(in the rows, 128 means zero)
Each path below is one point turned by a fixed rotation once a step. After each direction that follows a path, write how fast that rotation turns it, in deg/step (0 if it stays still).
Each turn is a multiple of 5 degrees from 10 to 175, or 0.
Each row of a path follows its step; steps can be skipped.
Rotation 1:
step 0: [121 125 142 128 129 121 122 131 118 127 130 127 124 138 128 126 127 127
 129 136 129 131 126 130 126 128 114 118 127 133 144 131 112 123 124 142
 133 122 130 145 132 121 117 131 118 118 126 123 140 133 134 117 124 123
 134 126 126 121]
step 2: [144 120 118 128 134 129 125 134 136 110 128 133 125 131 113 136 109 139
 126 130 125 124 127 124 132 139 124 123 131 126 122 129 125 131 131 117
 128 140 133 128 124 127 133 135 115 124 128 131 129 132 125 123 118 118
 125 128 139 125]
step 6: [123 138 125 138 132 144 135 139 132 126 130 129 113 127 138 141 140 136
 134 125 122 134 129 122 125 139 137 118 129 119 133 131 121 124 127 130
 125 128 120 133 126 138 124 122 130 117 125 121 121 123 133 138 123 122
 137 122 134 130]
step 9: [124 135 132 141 131 130 136 115 122 136 123 126 124 131 117 123 124 118
 124 128 130 138 132 139 127 116 144 119 129 129 129 117 132 116 125 120
 120 133 117 128 124 136 123 127 127 132 137 128 140 121 123 120 130 121
 137 122 134 136]
step 10: [134 117 114 126 121 124 112 118 111 119 137 131 124 133 135 124 121 128
 132 133 135 117 129 135 122 129 129 131 133 124 142 124 125 116 125 124
 129 127 121 128 122 138 119 131 121 123 122 132 133 129 123 130 125 122
 123 118 141 137]
step 12: [125 124 120 130 120 144 134 130 133 125 122 134 123 132 122 118 127 126
 129 125 148 127 123 126 123 123 123 123 127 129 132 122 125 137 132 112
 143 138 128 137 144 125 128 125 121 134 129 126 123 129 127 127 118 122
 141 126 121 122]
step 14: [127 123 142 132 126 130 126 128 115 128 129 136 119 132 121 136 140 121
 131 132 120 131 121 124 136 136 132 125 123 110 120 135 131 132 121 111
 123 113 135 134 131 122 124 132 130 125 143 122 125 126 127 125 117 126
 124 121 133 136]
step 15: [133 125 123 131 135 124 122 117 130 126 130 124 132 149 123 140 126 135
 132 124 131 135 122 135 124 129 134 128 134 129 128 134 132 129 123 111
 125 126 143 124 132 140 152 127 123 123 130 125 123 135 118 135 126 123
 125 127 128 121]
step 18: [132 137 132 127 143 129 123 128 124 122 129 133 126 128 128 118 122 130
 127 121 135 124 124 129 127 139 122 136 139 136 138 132 117 129 131 130
 126 120 126 152 116 128 137 135 123 110 132 131 128 127 127 119 131 124
 132 117 124 129]
step 19: [131 130 119 129 142 130 123 148 132 127 130 118 121 127 120 134 120 118
 136 135 112 139 127 124 124 132 135 122 128 127 129 119 127 117 120 137
 124 132 128 139 130 120 125 135 126 119 137 122 133 123 125 132 133 115
 132 122 131 121]
Directions:
[128 128 128 126 125 124 128 127 128 129 130 126 126 127 127 130 127 125
 127 131 129 129 129 132 127 126 128 127 129 127 130 129 127 126 129 126
 124 126 126 126 128 127 131 128 128 130 128 125 127 127 124 128 128 129
 125 128 129 129] | 65
[126 124 125 124 128 129 129 125 128 130 126 129 128 126 127 128 125 128
 129 128 128 130 129 129 126 132 127 126 130 129 125 128 128 126 129 127
 130 128 129 127 127 123 126 130 128 128 126 127 128 128 128 128 129 128
 130 125 128 130] | 40
[125 129 129 124 126 129 129 126 127 126 126 129 129 130 128 127 127 131
 128 129 129 130 129 129 128 128 128 131 131 129 128 127 127 130 127 124
 129 131 126 128 128 131 128 129 126 128 130 133 125 127 127 129 130 126
 125 128 128 127] | 135
[127 126 126 128 128 130 131 128 130 128 130 131 127 129 128 127 129 128
 124 129 133 128 127 127 130 126 128 128 126 131 126 129 126 129 132 128
 125 129 128 128 129 126 127 131 128 130 128 128 129 127 131 127 131 130
 127 129 126 128] | 80
[124 130 131 129 130 129 131 126 128 129 128 130 130 128 129 128 127 128
 129 126 129 130 126 130 126 130 127 126 127 129 132 128 127 130 129 127
 128 128 127 127 129 132 130 131 129 128 128 125 131 129 128 130 125 129
 130 128 128 129] | 125
[127 128 129 129 125 129 128 124 126 128 128 127 129 126 129 127 132 130
 128 129 124 123 128 128 127 130 130 130 128 129 126 131 125 127 129 127
 127 127 128 130 126 128 127 131 126 127 126 125 128 127 129 127 126 128
 127 128 129 125] | 100
Rotation 2:
step 0: [130 128 131 124 142 126 127 132 128 130 139 127 123 129 124 130 124 139
 120 134 133 126 137 120 116 121 131 129 136 132 123 128 121 127 134 124
 136 113 111 139 129 126 131 134 125 131 125 126 128 126 127 139 135 128
 130 130 133 131]
step 1: [132 128 137 129 138 129 137 127 137 135 136 131 124 131 127 115 134 134
 123 128 121 126 140 120 136 121 117 131 122 120 119 129 121 128 128 127
 134 115 117 132 130 126 124 133 137 127 123 135 125 129 123 126 131 127
 127 135 122 138]
step 3: [139 125 124 130 133 142 128 126 127 123 117 137 131 131 135 123 130 140
 123 137 135 128 122 126 132 136 132 127 130 119 126 128 135 116 124 119
 122 124 129 133 131 120 128 125 133 136 121 119 128 130 137 124 133 127
 135 130 116 131]
step 9: [139 129 139 129 143 127 130 131 130 138 141 137 122 123 120 126 126 132
 133 137 122 131 137 134 135 131 123 125 131 120 134 137 128 128 137 120
 130 119 132 134 120 122 126 124 133 114 128 124 136 129 130 127 126 132
 125 125 129 123]
step 10: [128 134 123 134 137 135 126 130 134 134 123 140 136 123 133 122 128 135
 125 123 118 134 133 126 142 124 124 128 138 117 130 133 139 121 131 131
 124 125 133 131 118 122 128 127 139 112 126 121 124 137 131 126 130 124
 129 131 133 128]
step 14: [126 132 139 126 131 126 123 121 124 136 121 135 134 132 126 120 129 128
 119 127 136 119 123 137 132 125 121 125 136 113 129 139 137 124 122 125
 127 119 118 123 125 138 130 124 122 124 128 115 125 133 129 130 127 131
 125 137 129 132]
step 15: [131 132 134 128 129 132 120 122 123 127 127 128 137 129 121 132 141 127
 127 128 136 134 125 131 129 115 127 136 130 110 113 136 136 122 129 127
 135 125 125 134 130 129 130 129 125 132 120 113 125 132 126 135 131 127
 129 120 128 121]
step 17: [123 129 125 122 134 127 139 128 131 130 126 135 137 128 123 123 125 134
 134 131 124 138 133 120 140 120 136 136 134 120 133 129 133 137 122 118
 133 119 132 136 122 125 125 131 128 121 120 136 130 124 128 131 114 137
 129 119 127 133]
step 18: [127 121 127 118 136 123 124 126 130 124 120 140 133 135 129 120 124 137
 133 131 128 134 134 122 133 129 137 117 137 127 138 135 133 140 129 127
 128 116 127 131 131 137 125 130 131 119 120 119 128 136 131 134 129 128
 131 129 137 140]
step 20: [137 120 127 121 130 129 115 126 127 129 130 129 129 134 121 135 137 130
 124 134 123 127 124 127 136 124 123 128 122 128 128 136 117 130 135 123
 119 112 123 126 130 134 121 136 124 131 127 130 137 128 130 114 133 136
 132 118 125 119]
Directions:
[126 128 129 130 128 130 129 126 127 131 130 128 128 129 130 127 129 131
 128 126 129 124 128 128 126 128 129 127 128 127 131 126 132 127 127 125
 129 126 130 127 127 130 129 129 131 129 130 130 129 129 130 126 128 127
 129 132 127 129] | 160
[127 129 131 127 127 127 131 128 127 128 126 126 131 128 127 129 129 126
 128 126 129 127 128 128 127 128 130 125 126 126 129 131 130 129 123 128
 128 131 129 130 129 127 129 126 128 130 124 125 126 127 128 128 127 132
 129 129 126 127] | 35
[127 131 128 124 130 128 131 130 128 133 130 127 125 128 127 125 128 127
 130 126 128 128 129 128 132 127 128 128 127 129 129 126 127 131 126 128
 126 128 126 130 128 128 126 125 126 127 129 130 130 130 127 126 128 131
 127 128 127 129] | 90
[131 128 127 129 126 131 126 127 127 130 128 126 128 126 126 125 126 131
 130 125 132 132 127 127 126 127 130 128 130 128 129 129 128 126 128 130
 126 128 127 128 129 129 126 128 125 128 128 126 126 127 128 130 130 127
 130 130 128 129] | 95
Rotation 3:
step 2: [134 136 123 133 132 136 132 121 125 133 126 119 124 130 127 126 115 128
 126 129 125 117 116 126 134 127 130 123 138 107 140 129 136 121 123 122
 142 122 131 120 126 129 126 126 124 124 135 123 128 125 133 135 140 124
 131 131 127 124]
step 4: [119 127 129 132 118 130 124 137 122 128 120 131 121 126 138 128 126 130
 125 129 127 124 118 128 133 127 128 126 120 145 135 131 131 121 135 122
 134 128 129 136 122 124 129 122 138 112 121 111 127 131 118 135 117 127
 123 133 125 136]
step 5: [134 129 124 121 128 128 126 121 110 135 143 130 130 128 124 118 132 133
 127 121 133 132 142 127 131 129 128 130 131 144 123 123 133 131 129 140
 137 134 135 119 121 133 129 117 129 124 134 126 126 132 123 129 123 119
 137 123 131 135]
step 6: [127 116 114 123 127 134 136 119 126 120 126 135 128 129 128 127 127 136
 131 125 122 136 132 121 132 135 119 132 133 121 125 120 134 132 133 133
 125 134 127 128 132 134 151 130 137 135 118 123 127 123 121 126 133 133
 126 130 119 117]
step 8: [133 137 134 125 133 120 130 133 126 133 122 141 126 126 114 134 131 129
 138 132 142 127 130 132 132 126 129 113 124 125 114 129 122 133 127 122
 117 117 127 131 129 130 133 136 115 129 130 117 126 127 123 139 132 136
 125 132 133 131]
step 10: [131 126 129 116 139 127 115 132 124 129 134 130 120 121 133 117 126 130
 128 118 127 132 123 136 127 124 114 135 132 123 146 120 127 131 120 121
 134 121 124 133 120 129 129 133 130 133 131 139 131 130 131 135 137 125
 131 138 133 135]
step 11: [123 129 119 135 122 129 135 128 135 128 127 122 134 113 139 129 136 125
 128 119 137 128 134 128 129 133 134 138 128 138 135 132 126 139 124 119
 124 129 131 134 117 134 122 135 134 132 110 122 139 119 126 123 131 122
 124 135 126 131]
step 12: [140 138 131 129 114 137 120 119 129 140 129 117 122 126 129 138 131 133
 133 132 124 135 117 130 134 129 133 130 121 121 121 128 136 119 120 134
 135 138 142 128 126 131 130 124 128 123 119 122 131 129 125 133 128 117
 125 130 132 136]
step 13: [120 133 119 120 132 127 125 119 131 118 141 137 131 130 131 135 125 136
 134 126 137 136 139 130 128 126 135 113 122 118 122 120 131 130 121 129
 129 143 129 122 125 125 126 134 126 124 136 125 128 134 127 125 119 120
 126 123 127 112]
step 14: [117 126 120 123 118 121 138 138 131 124 115 131 129 141 130 125 133 135
 133 131 129 132 123 137 129 134 120 127 131 121 136 135 142 118 127 131
 126 138 120 136 122 126 128 125 131 122 130 130 121 127 135 134 122 141
 123 124 120 126]
Directions:
[131 126 129 131 127 127 127 127 129 130 127 126 127 128 128 127 127 128
 129 128 125 125 129 128 129 126 129 125 124 130 127 129 127 130 127 128
 129 129 128 131 125 128 130 129 126 129 125 129 127 125 131 129 127 129
 129 130 129 124] | 85
[129 127 125 126 127 127 128 127 125 127 130 129 125 128 127 127 130 129
 130 129 124 125 127 129 126 128 130 124 129 129 128 128 131 128 131 127
 127 129 131 125 128 126 129 129 125 127 128 129 132 130 129 127 129 127
 131 128 128 127] | 95
[130 128 129 130 126 127 128 132 133 131 128 124 127 127 125 127 129 127
 127 129 126 127 126 129 130 127 127 128 131 128 130 127 131 127 129 128
 131 131 128 126 128 127 127 127 130 128 129 127 128 128 124 129 128 128
 128 126 127 127] | 145
[126 129 129 128 129 129 130 127 132 130 130 130 125 130 129 129 129 125
 129 127 131 128 126 127 126 125 128 125 126 128 126 129 131 126 129 130
 130 127 124 127 129 129 126 129 126 126 128 127 128 130 130 130 128 129
 126 130 126 128] | 70
